The rows of D fall into a few groups, and each row is roughly a mix of its group's hidden directions.
D:
[[-24 -56 -11  -6  31  44  -5  46 -11 -19]
 [-28  -1  12  49  32 -34   5  20  19 -56]
 [-30 -18  18 -22   4 -36  -8  13 -71  27]
 [ 38 -24   8   0  42  -8  26 -63 -27   8]
 [  1 -44 -26  -1 -64  32 -10   3 -34  19]
 [ 23 -47 -11  19   4  31 -14  57  25  32]
 [ 12  39  -3  12 -15  40 -26  26  27 -60]
 [-19  -2   1   6 -32  21   3  86  -6  11]
 [-41  13  22  -2 -24 -29 -17 -14 -70 -13]
 [ 36  65 -22 -23 -45 -11   5  -6 -24  -3]
 [ 31   2 -45  14  15  -4  23  58  -1 -45]
 [  1   2 -44  57  -1  34  36  13  21  34]
 [ -1 -60 -14 -22 -33 -23 -27 -15 -34  36]
 [-31 -44 -17  25 -10  26  -9  54  31 -29]
 [-43  41  22  12  40   4  10  -7  54 -23]
 [-11 -59  25  25   2 -30 -14  -2 -24 -54]
 [ 73  -7  10   3   5  39  37 -19  -5  25]
 [-20  53 -44  42  10  14  34  14  29  10]
 [  9 -76 -33 -18 -10 -37  -9   5 -17  14]
 [-58 -36 -48 -17  19   3   2   0  40   9]
 [ 46 -28 -19 -48  25 -34 -18 -21   0  35]
 [-49   6  18  38 -42  23 -12  42 -20 -25]
 [-44 -28   4  -6  -4 -68 -37  13  -5 -20]
 [ 20 -28 -19 -14  30 -34   3 -51 -48  27]
 [ 16  41 -13  21 -22  42  38  48  29  -3]
 [ 27  -1 -39 -10  33  21 -21 -38 -37 -48]
 [-31  15 -32   7 -42  38   9   0  36 -51]
 [ 37 -43 -49  -2   1  -7 -43 -12 -26 -34]
 [ 29   7 -20 -68 -13 -48 -26 -16  -7   9]
 [ 22  64  46  23  -4  -9  -7  13 -26 -34]
 [ 63   1 -31 -37 -23 -22 -33  -1 -17  27]
 [ 29  -2  -5 -22  14 -39 -24 -71 -25   5]
 [ 52  59   9 -27 -32 -12 -20 -25 -11   2]
 [ -4  25  -4 -63 -50  18 -30  14 -10  26]
 [ 19 -67 -11  -7  27   4 -29  17  43  24]
 [  0 -33  47 -14 -16 -26 -24 -50 -16  41]
 [-21  63  -4 -38 -27 -16  27  -4  18 -38]
 [  2 -77   2  26 -39  13 -15  19 -21  -3]
 [-43  41  23  30  21  36  26   9  33 -29]
 [-47  12 -17  47 -11 -18   1  33   9 -54]
 [  3  40  -2  27 -25  35  39  57 -18  11]
 [ 23  47  -9  34 -30 -40 -10 -41  28 -20]
 [ 13  76  27  22   1  16  -1  14 -21 -35]
 [-23  41 -33   3  35  57  24  -2  28 -14]
 [ 40  24 -16  11 -60 -18 -37   4  28 -27]
 [ -7  44   7  -2  52 -37  17 -38  -2 -39]
 [ -7  28  -1  -9 -34   6  21  72 -34  20]
 [-14  15 -32  56   1  24  25  39  41  21]
 [ 30  73 -13  12 -21  20  40 -15   0 -12]
 [ -3 -55 -63  -6 -21 -16  -2 -36 -13 -10]
 [-11  40 -22   0 -26  70  17   6  19  29]
 [ 27  50 -23  20  -6  31  24  52   1 -31]
 [ 25  35 -11 -52  -9 -44  -2 -41 -31   4]
 [  8  62 -12 -48 -18 -20  43  18 -10   5]
 [ -7  43  18   1  63  25  19 -36 -25 -15]
 [ 10 -49 -21 -42 -54  -9 -10  25 -10  30]
 [ -8 -26 -32  -1  51  42  -6 -11 -30 -47]
 [ 40 -14  -1 -35   8  12  11 -60 -37  33]
 [ 40  -1 -30 -55 -19 -14 -14  42  29  21]
 [-45  19  21  31 -10   1  -8 -51  -2 -53]
 [ -8 -52 -13  20 -57  28 -18  39  -7  10]
 [ 24 -37 -56 -25  -6  -4 -16 -41 -38 -17]
 [ 24  50  42 -15   8 -30  14 -29 -15  45]
 [ -5  72 -17   3  32   5  24   8  43  20]
 [-17  57  -5   9 -12  64  17   8  31  14]
 [-18   6  14  17   8 -26  20  45  70 -22]
 [ -4  36  11 -59 -29  14 -32  32  22  31]
 [-18 -26  53  -7  16 -22  -3 -53  33  30]
 [ 36   2  62   1 -37  -9 -12 -28 -25  35]
 [-30 -63 -13 -26 -11 -18 -21 -32  -3  40]
 [ -8  51 -19 -22 -25  28  -4  38  34  42]
 [-58 -60  -9   9  18   3  36  12   2  23]
 [ 16  60 -20 -33 -56 -15  -6  -1  -1 -26]
 [ 24 -22 -74  -6  11  16  15  33 -26 -21]
 [-14  -7   9  -9  47  64  -5  38 -14 -32]
 [ 52  32  51  20 -15  26  32   1  22  18]
 [-42  19   8 -24 -32 -27 -33  18 -17 -56]
 [-49 -60 -37  -3 -13  29  18  20  10 -12]
 [-13  66  50  -6  -6  28  19  21  23   6]
 [ -6 -33 -15  53  19 -18  27 -33 -30 -42]
 [ 22 -30 -14  -2 -19  16 -20  74   5  36]
 [-32  15 -15  17  28  56   8   3  11 -59]
 [ 39 -60  -4  -2 -16  29   6 -26 -28  40]
 [  6 -49 -39  -1  35 -42  13  31  13 -35]
 [ 26  52  -9 -28  17 -20  38 -54  -3  -3]
 [-13  71  38   0  28  16  32 -27  -1   3]
 [-54 -43 -47 -21 -21  -3 -15  11  22  26]
 [-11 -25  10 -10  24 -34 -29 -74  -8 -16]
 [-13  55  64  13   5 -18 -22 -22 -15 -19]
 [-16  78   3 -34  11  -7  -8  18  35   5]
 [ 10   1 -22 -22 -72  23 -21  33  24 -22]
 [-51 -38  18  23  49  -3  34  14   1  28]
 [-44 -58  27  17  38 -13 -22 -28 -10  -3]
 [ 43 -49  10 -27 -17  27  -7 -17 -18  51]
 [-17 -65   6 -12   3 -31   8  -7  52  30]
 [-15 -42  -3  -8 -14 -68 -35  16 -27 -17]
 [ 44 -24  15 -35  20   2   6 -58 -32  24]
 [  7 -12 -51   5   6  34 -23 -15  -7 -67]
 [ -4  25   7  42 -22   9 -21 -63 -13 -43]
 [-14 -25   4 -24 -10   2 -33 -58 -45  36]]

Each list below has two rows that fit no group; the rest each fit one group, if only roughly. Name those rows in the order they come.
    J147: [  7  -1  15  28  30 -15  17 -61 -54  17]
    J51: [ -5  11  12  68 -26  52  -8  20  10 -24]
    J530: [-37  14  -6  -2 -70  17 -26  24   3  35]
    J472: [-24  56  25 -28  28 -37 -14  10  21 -37]
    J657: [ 15 -38 -30  32   4  17  29 -52 -43   9]
    J863: [ -8  52  27  29  48  33   1   4  14 -38]
    J966: [-32  -9   8  18  18  35  30  34  63 -16]
    J387: [ 18  18  15 -35   0 -35 -21 -52 -23  48]
    J865: [ -7 -18 -18  13 -24 -29   9  74  36 -17]
    J837: [-10  16 -42  16   1  -8  29 -64 -40 -20]
    J444: [-21 -63 -65 -21  13  -9   2   9   7   3]
    J489: [ 48  -9  -4 -27  22  54  12  -6 -28  43]
  J387; J489
    J138: [ 11  50 -15 -44 -51 -23   1  36 -11   5]
    J751: [ 50  20  16 -39 -32 -31 -14  -6 -16  47]
    J548: [-37 -23  12 -15 -44 -33 -48 -13 -29  26]
    J915: [ 11 -51 -19  -5 -31 -40 -27  23 -49   3]
    J561: [ -8 -14  17  45  24  43  35  47  10  27]
    J373: [  8  22  39  21  53 -36  -5 -39 -32 -16]
    J468: [-33  19  11 -31 -10 -42 -22 -48 -32 -33]
    J924: [-30 -15  36  30  28   8  11  64  29  13]
    J188: [-41  10   8   5 -33  -6 -33  61  26 -29]
    J406: [-42 -21  20  11 -28  -6 -43  42  45  14]
    J679: [ 20 -49  -2  29  40   0 -34 -54  -6   1]
    J649: [-12 -71 -48 -25  18 -21  -6 -13 -11   7]
    J309: [ 21  32 -20 -13  -2  26  37  29  66  -5]
    J950: [ -4  -2  13 -12  42 -32   5 -72 -30   1]
    J48: [-25   6 -23  -1 -54 -16 -23  66  -7  -5]
  J373; J406
    J838: [-56   3   8  -6  -1  20   8 -14  67  32]
    J585: [ -5 -59 -24  45  34 -10 -27  21   7 -28]
    J576: [-22  19 -24  12 -29 -11   1  74  27 -25]
    J959: [ 24 -20 -31 -15 -43  39  10 -25 -31  47]
    J599: [-19 -29  -8  -4 -13  18  -5  80  34   7]
    J871: [ 23 -55  -8 -19 -39   9  -1 -17 -10  59]
    J293: [ 11  17 -16  -9 -15  28  31  65  49   5]
    J21: [ 44  -2  -4 -42  11 -20 -10 -36 -55  28]
    J133: [ 11 -25   5 -23 -11 -29  -1 -39 -47  58]
    J818: [  5 -30   9   3  37 -28 -23 -71 -25   5]
    J244: [ -7  34  20  15 -14 -17 -12  55 -46 -43]
    J595: [  3  41 -10 -17 -48  11  20  66  -9   0]
    J299: [ 36 -45 -30  -6 -21 -34 -13  28 -50 -10]
  J133; J244
    J528: [  8 -24  23  -4  58 -46  -7 -38 -19 -30]
    J949: [-12 -34 -30  22  31  39 -21  25   0 -57]
    J981: [ 16  20 -45   7  53  10  15   5 -22 -55]
    J190: [ -3 -17 -38 -10   4 -47 -27  28 -48 -38]
    J666: [ 20  29   0  30  33  28  44 -52  26 -10]
    J115: [-31 -53  29  -9 -18   5 -37 -33 -34  28]
    J737: [-14 -15  46  10 -10 -72 -24  17  10 -20]
    J296: [-43 -61  14  -1  30 -10 -28 -15  39 -10]
    J603: [ 11  48  37  22 -33 -35  -5   6  48  20]
    J65: [  4 -13   9  12  16 -22 -21 -80 -37  -4]
    J651: [ 27 -26 -24 -11 -23 -66 -34 -14 -32   2]
    J661: [-28  13  25  55  11   6   0  39  51 -24]
    J937: [ 21  40  30 -63  37 -19  -4 -27   5   4]
  J115; J651
    J727: [ 41 -23 -12  -3 -36 -12 -56   8 -37  31]
    J712: [  7  34   5 -56 -40   5  28 -33 -20  35]
    J917: [  8 -78 -48 -28  -5   5   0   9  -9   4]
    J630: [-37 -20 -46  31 -45  12   4  11 -33 -32]
    J43: [ 31 -65  10  43  19  21  15   7   9  33]
    J667: [-17  -8  45  26  15   4  -8  76  -8  12]
    J431: [-46  53  27   7  -9  36   1 -10  44  15]
    J372: [ -8  36  -5   4 -12  28  51  62  22   8]
    J237: [-24  18  35  -8  47   3 -13 -68 -13  -6]
    J478: [  8 -37 -11  -4 -36   4 -47  61  -7  23]
    J891: [-51  12  40  34  42  10  33  20  22   5]
    J82: [-56 -16   4   5  -6  47  22  46  29 -15]
    J79: [-14   5   6  30 -48 -23  -5  39  61  -2]
    J942: [ 15  16  -6 -32  44 -19  32 -57  35  -5]
    J756: [  3   8 -23  15 -34 -13   8  79  22 -22]
  J917; J667
    J119: [ 35 -32 -18   0 -20  44  12  -7  -5  65]
    J167: [-11 -53 -30  28  47  23 -15   7 -12 -40]
    J862: [ -7 -23  27  49  30 -12  -1  47  47 -13]
    J350: [-15  10   2  36  46 -31  16 -65  -6   5]
    J874: [-19  -6 -15  30 -32  -7   5  73  37   9]
    J749: [-32 -24 -33  63 -26  -1  13  22 -12 -35]
    J255: [ -1  -8   7 -17 -41  42  -4 -35  -3  65]
    J808: [ 35  36  -7  43  22  -7 -25 -34   9 -51]
    J71: [ -4  55  -9  10  54 -18  34 -38   2 -18]
    J128: [-29   4 -25  23 -50  27  -9  59  20  11]
    J470: [-27  40   1  12 -31  31  30  53  28 -23]
    J953: [-47 -52 -29  13  27  42  15  11  -6 -23]
    J938: [-30 -22  42  49   8  11   9  56  19   5]
  J874; J938
    J176: [ 43  36 -21  -7 -30 -20 -34 -51 -24 -10]
    J448: [-72 -38  -2   8  -1  13  25 -41 -14  -2]
    J711: [ 49 -36  28 -21 -43 -14 -28 -15 -15  34]
    J955: [-24 -46 -15  10 -61   7 -21  15 -36 -26]
    J32: [-53 -22  24 -18  30 -30  -3 -50   3 -28]
    J241: [ 52 -38  -5  -8   6 -45 -38  -2 -30  27]
    J823: [-18 -34 -50 -18  25  10  15 -50 -35 -21]
    J935: [-16  41  36  33 -37 -17  11  26  50   9]
    J466: [ 30  48  -3  20  14   7  30 -65 -16  -8]
    J736: [ -5  31  22  65   6 -20  -9   9  51 -20]
    J274: [-27 -64 -52 -15  14  15   1 -12 -25 -23]
    J860: [-35  -3   7  31  46  44   6  26  17 -45]
  J448; J711
    J902: [-32 -14   3  33  54  40  -1  29   9 -40]
    J229: [  0  45  44  41 -15 -23  -2  24  48   9]
    J899: [ 48  49 -24 -26 -37 -20 -15 -32 -15  -7]
    J260: [-49 -12   9  30  71   2  -3  -2  -2 -27]
    J884: [  4 -39 -44 -23 -35  13 -18  -2 -52  31]
    J894: [ 48 -30 -41 -13  19  32  16 -24 -43  12]
    J699: [ -6  11   7  13  71   2  31  -8  41 -35]
    J474: [ -3 -11 -19  -5 -11   8   8  75  47 -29]
    J419: [ 19  50   5  18  38  -4   0  10 -30 -61]
    J97: [ -1 -45  17 -34 -55  10 -42  23 -22   1]
    J677: [ 13  74  39  23 -10  11  -9  13  33 -13]
    J313: [  2 -13 -19 -47  32  45  10 -21 -54  -9]
  J260; J474
    J644: [ -6 -55   8  -3  10 -72 -10  14  15 -18]
    J93: [ 10  30 -25  19  40  17  32  38  30 -47]
    J517: [ -6 -61  -1 -18 -42 -17 -13 -13   5  54]
    J972: [-35  -3  32  23  44  -8  38 -37 -41   9]
    J383: [ 17  -5  23 -15 -37  -3 -31 -28 -61  39]
    J341: [ 25   8  43 -48  40 -27  -8 -43 -15  -4]
    J970: [ 31  41 -36 -19  -9  43  43  35   8  -3]
    J641: [-34  37 -17  13  15 -27  16 -33 -31 -56]
    J254: [-24  -8  19  25  15 -13 -20 -75 -17 -31]
    J793: [ 12   5 -17  29 -41   3  -3  43  21 -64]
  J970; J793
    J771: [-48 -12  48  41  -3  -4  31  41  15  -9]
    J368: [  7 -17 -44  -5  29 -30 -15  15 -52 -48]
    J224: [  0  48  43  22   4  29 -11  43  32 -28]
    J494: [ -8  47  15  -7  23   1 -11  48  61  12]
    J324: [  9 -19 -28 -38 -58 -28   8 -34 -17  30]
    J54: [ 41 -72  25   5   9  18  -4  -5  -5  38]
    J273: [ 23  32 -18  15 -29 -10  -7  67 -17 -38]
    J483: [  7 -29   9 -17 -10  35   7 -53   5  63]
    J974: [-23 -47 -26  60 -32  10   5  20 -17 -24]
    J849: [-16 -68 -17 -12 -21 -24 -11  43 -19  28]
    J568: [ 66 -14 -27 -32   5 -19 -29 -36   8  23]
    J376: [ 20  45  44   6 -42  29 -17  -9 -38  23]
    J353: [ 17 -52 -14  16 -46  42  -8  19  -5  40]
  J771; J849
    J878: [  4 -32  58   0  35 -32 -28  27  27 -21]
    J204: [-35 -53 -56 -13  -5 -27 -10  31  15  -4]
    J206: [-21 -21 -46  -5  28  30  33  11  59   4]
    J99: [ 42 -31 -29 -21  29  10 -36 -19 -47 -24]
    J723: [-41  29 -53   7 -10  10  -8  53   3 -30]
    J653: [-42 -10  24  46  -3  -5  14  45  51   1]
    J817: [-38 -25   2  35 -30 -13 -22  42   1 -53]
    J538: [ 33  36 -29 -33 -34 -20 -23 -46  12 -27]
    J144: [-39  36  31  12  14  24  18  -3  66   7]
    J72: [-68 -21  38  40   5  11  -8  -3 -29 -13]
    J184: [-27 -63  -4  31  23  36 -38  15   3  -9]
    J921: [-35 -40 -12  -1 -60  -6  15  30  34  22]
    J882: [29 53 43  8 16 14 19 36 34 22]
    J821: [ 48  12 -12 -27 -50 -40 -18 -32 -13  22]
    J507: [-13   0  -6   0 -13  22   5  57  69 -22]
  J184; J882
